In the data rows, the value 128 means zero.
Each pair is two rows. How far apart are they, by a hidden measure? 0 means very close, and 20 very far. Two or three weighted sums of its numbers give each row a place; it is the straight-line distance between the places.
[115 129 131 118 119 134 115 107 120 112]
[104 107 105 125 111 105  92 107 124  91] -> 6
[119 117 120 127 131 127  97 129 153 120]
[117 100  94 127  95  90 120 129 148 103] -> 6
[111 121 111 111 110 128 130 103 103 133]
[140 134 133 126 121 145 134 144 145 121] -> 7
[114  91  84 173  89  78 128 107 101  88]
[ 98 112  99 107  96 111 122  90  91 101] -> 8
[ 95  95 101 113 102  92 102 112  98 141]
[116 124 118 112 132 152 120 106 103 122] -> 13
[138 116  95 135 111 116 129 148 145 105]
[137 140 148 147 180 140 138 130 147 175] -> 9
[179 171 142 152 162 157 155 145 142 114]
[114 134 148 112 140 163 123 122 123 142] -> 8
[131 145 156 134 165 156 121 128 132 129]
[128 126 121 112 112 124 123 130 112 118] -> 9
[200 140 120 148 119 121 199 164 167 127]
[138 133 114 114 111 124 140 163 127 113] -> 18
[109 109 127 129 139 107 128 123 113 175]
[119 118 130 120 120 122 111 139 124 137] -> 5
[117 145 164 109 142 151 126 114 107 157]
[157 119 100 140 115 108 173 156 157 121] -> 8
[121 133 171 126 151 137 140 119 145 168]
[163 140 133 130 132 144 125 151 141 115] -> 8
[134 123 124 125 121 129 126 159 148 122]
[136 126 126 126 125 132 127 131 145 120] -> 8
[ 99  93  78 106  84  82 104 114  87  88]
[131 116 107 124 117  98 135 135 140 113] -> 2
[145 182 143 117 145 180 139 107 115 120]
[121 117 146 127 132 117 122 132 122 172] -> 4
[103 106 118 118 124 116 108 110 108 136]
[124 116 128 121 137 146 137 145 134 151] -> 4
[154 169 153 129 161 180 140 118 122 127]
[201 158 112 128 113 133 173 143 133 107] -> 15
[139 168 164 119 156 165 131 120 113 128]
[110  91  92 129  91  90 130 120 139 116] -> 8
[113 132 170 123 168 144 120 127 117 173]
[120 137 166 141 168 141 133 116 151 134] -> 1
[116 122 142 115 131 126 117 134 113 181]
[ 99  86  79 116  85  81  93 108  87  94] -> 4
[162 118 113 123 107 115 169 204 167 124]
[206 143 116 146 118 131 167 170 170 114] -> 12
[144 128 125 125 114 128 130 146 144 115]
[101 119 136 124 133 134 100 107 107 124] -> 7
[192 136 110 123 112 112 187 210 142 130]
[163 134 125 152 129 134 147 150 175 108] -> 7
[132 103  98 121 103  97 111 135 114  98]
[141 117 100 133 110  93 158 141 137 101] -> 2
[109  95 101 111  96 100 113 108 106 120]
[103 111 132 120 133 124 108 117 109 171] -> 6
[115 114 131 138 142 122 116 102 113 125]
[123 148 159 112 134 140 144 130 130 168] -> 6
[115 108 120 121 118 118 102 127 129 119]
[ 96 100  96 134 104 104 105  91 112 111] -> 4
[146 123 103 150 116 110 141 145 145 100]
[118 117 129 120 129 133 132 143 138 168] -> 7
[ 98 101  98 114 113 109 109  95 105 128]
[100  96  88 114  85  86 104 103  71 102] -> 7
[151 125 124 162 138 123 130 152 212 124]
[202 130 106 133 115 118 178 217 171 122] -> 5
[167 128 129 159 135 124 188 168 200 137]
[108 113 120 119 115 115 107 136 127 131] -> 11
[107  90  87 142  87  78 118 117 108 108]
[104 106 127 118 123 112 123 117 118 183] -> 8
[140 119 100 123 112 101 150 132 125 109]
[166 140 122 124 118 145 134 144 131 112] -> 2
[116 117 114 111 110 117 124 124 108 125]
[101 118 151 126 165 132 113 121 119 169] -> 9
[112 112 127 157 155 119 119 103 121 126]
[148 154 157 158 186 160 134 128 150 125] -> 3
[113 145 121 107 129 150 131 117  98 129]
[123 130 155 121 140 132 125 139 126 177] -> 1
[117  99  94 136 102  93 136 126 152 115]
[119 148 174 120 157 153 123 125 107 147] -> 11
[112  92  89 130  89  84 130 114 118 120]
[118 131 165 122 149 128 126 133 134 174] -> 9
[113 112 121 127 112 103 111 124 102 127]
[129 123 124 130 130 133 113 138 149 115] -> 4
[116 131 169 141 169 136 126 122 133 133]
[117  97  97 120  99  93 155 127 131 132] -> 15
[155 136 110 124 113 126 139 145 126 106]
[119 103 115 132 110  99 124 130 142 166] -> 1
[130 173 154 119 133 148 129 127 116 115]
[131 181 167 120 168 191 128 118 112 137] -> 11
[115 124 139 123 140 141 106 121 103 137]
[119 154 173 116 152 168 124 112 113 145] -> 4
[136 131 144 154 151 131 127 141 188 137]
[123 129 139 113 122 125 120 149 127 158] -> 4
[137 164 137 113 122 156 129 124 126 111]
[129 116 121 140 123 124 126 148 152 114] -> 5
[131 131 132 136 141 145 110 128 137 114]
[121  98  89 131  98  90 133 134 141 119] -> 9
[109 120 126 122 133 132 100 123 134 112]
[131 106 100 121 103  94 157 128 134 120] -> 13
[141 143 151 123 153 152 135 121 129 128]
[ 99  88  83 115  85  82 105 110  82  85] -> 11
[142 148 123 117 117 140 143 132 131 113]
[ 98  92  84 134  83  88  97  88  97  86] -> 1
[100 110 105 111 120 127 102 109  92 108]
[131 169 164 121 148 172 121 122 118 128] -> 3
[119 118 144 138 158 115 131 129 144 201]
[104 100 101 111  96  92  98 118  98 120] -> 7
[107  98  93 113  95  90 146 117 114 126]
[ 98  94 102 109  98 101 104 104  98 135] -> 2
[110  91  83 127  88  81 121 112  94 116]
[ 98  91  80 118  80  77 106 108  85  79] -> 5
[126  96  85 124  92  87 118 125  92  99]
[175 130 124 164 131 116 195 189 202 135] -> 2
[203 149 121 144 121 122 201 161 158 122]
[126 115 135 129 131 114 118 131 118 157] -> 13
[137 116 109 143 118 113 156 144 149 123]
[112 101  98 195 108 104 108  85 124  89] -> 2
[120 118 127 138 135 117 114 117 119 123]
[174 138 127 148 140 136 158 158 166 134] -> 6
[126 108 118 130 119 104 124 144 136 178]
[127 119 106 134 112 110 124 135 137 104] -> 4
[126 131 143 121 120 130 130 153 130 138]
[173 162 148 161 155 144 161 149 163 126] -> 5
[ 97 103  99 104  95 107 110  87  88 113]
[117 124 114 124 141 143 113 112 107 123] -> 7
[115 112 120 122 117 126 111 128 143 116]
[105 110 133 118 137 132 102 127 120 158] -> 3
[125 151 174 145 187 148 123 121 143 140]
[108 107 110 112 102  98 125 105 103 127] -> 14
[126 126 120 119 123 124 125 115  97 149]
[134 147 161 140 158 139 151 131 162 151] -> 6
[149 142 146 141 167 142 153 128 157 155]
[121 148 182 137 173 147 129 123 133 141] -> 11
[172 126 118 153 126 116 176 193 206 134]
[117 117 132 152 147 118 118 112 112 119] -> 9
[121 116 131 120 119 115 129 134 118 155]
[140 172 161 119 144 149 166 135 138 144] -> 1
[112 122 139 125 136 131 107 108 104 121]
[106 121 102 110 106 127 125  96 100 117] -> 8
